In the rows, 128 means zero.
Rotation paths and how fast each direction turns (degrees a step):
Each turn is a multiple of 5 degrees from 10 to 175, or 0.
Each row of a path follows its step; steps can be skipped.
path 1
step 0: [123 139 130 136 129 133 129 120 126 131 134 128 131 126 123 125 126 129
 128 116 132 130 125 129 132 140 134 128 129 134 118 117 125 124 132 123
 127 131 124 126 134 119 134 120 120 125 124 133 124 123 135 135 132 122
 132 124 130 137 130 126 122 121 127]
step 1: [122 131 126 121 131 130 124 126 123 125 132 129 123 134 128 129 123 136
 121 124 130 131 130 126 136 127 134 121 133 123 127 122 127 129 141 119
 136 124 134 122 132 122 120 130 126 133 130 128 123 122 131 130 128 118
 119 128 134 134 130 112 128 127 124]
step 3: [127 131 134 127 132 122 125 133 122 130 127 124 127 137 129 135 125 125
 133 121 129 126 133 132 136 130 130 122 133 137 125 126 113 126 128 128
 121 129 129 122 125 136 128 132 128 127 122 131 130 119 122 128 127 121
 132 135 142 134 124 129 129 141 126]
step 5: [115 129 135 125 131 123 134 119 130 127 123 129 128 130 129 128 135 131
 136 119 123 134 121 130 131 126 129 134 133 130 125 128 128 125 131 122
 126 130 127 120 137 133 141 116 126 125 129 138 127 129 125 123 137 120
 127 128 137 122 130 123 128 128 132]
step 6: [128 134 127 131 130 132 125 123 129 128 130 115 128 129 123 126 131 125
 127 126 135 133 124 130 125 137 128 135 137 132 121 137 130 125 136 134
 132 121 129 121 132 132 122 123 129 135 132 134 133 118 129 127 140 116
 124 126 130 132 135 118 124 128 132]
step 7: [124 119 137 134 128 129 128 125 126 128 140 124 125 138 130 135 130 122
 120 126 130 136 129 129 125 132 130 126 132 125 122 127 131 138 126 120
 140 124 131 125 130 126 129 117 126 121 129 124 124 120 134 133 133 115
 137 130 128 130 132 125 130 132 127]
step 9: [127 130 137 130 124 124 125 121 123 122 128 125 115 138 124 142 123 126
 126 123 132 132 130 133 134 127 129 136 142 123 130 128 121 126 129 122
 124 130 137 128 126 127 130 133 134 130 131 127 133 129 132 130 134 128
 123 134 128 127 135 141 124 130 124]
step 11: [128 133 135 129 129 121 130 114 131 130 137 119 127 134 121 127 133 130
 130 130 129 134 125 121 133 131 139 128 128 130 123 120 120 116 136 133
 129 130 121 121 127 130 131 123 137 131 124 129 126 132 137 127 134 122
 124 122 124 130 125 129 122 131 130]
step 12: [115 127 129 132 123 126 120 123 130 128 145 124 123 130 133 126 131 133
 120 124 126 128 133 121 124 124 131 137 130 129 127 131 127 123 140 123
 128 130 128 120 143 129 128 126 127 134 129 126 124 129 133 124 130 125
 131 135 128 129 133 118 128 135 128]
step 13: [131 132 132 129 129 132 120 141 141 139 131 125 134 130 124 131 124 124
 128 119 132 138 132 121 126 126 134 131 138 138 129 123 126 129 131 121
 132 135 133 127 136 125 129 123 131 125 132 124 127 125 131 122 134 120
 130 129 125 130 132 123 120 129 129]
Directions:
[126 127 125 128 127 125 129 124 127 128 126 128 128 126 129 128 131 128
 129 129 128 130 126 126 129 128 129 130 126 131 129 128 127 127 129 128
 127 128 128 126 127 130 127 129 126 128 127 130 127 127 129 126 130 129
 130 127 126 127 128 130 128 127 129] => 60
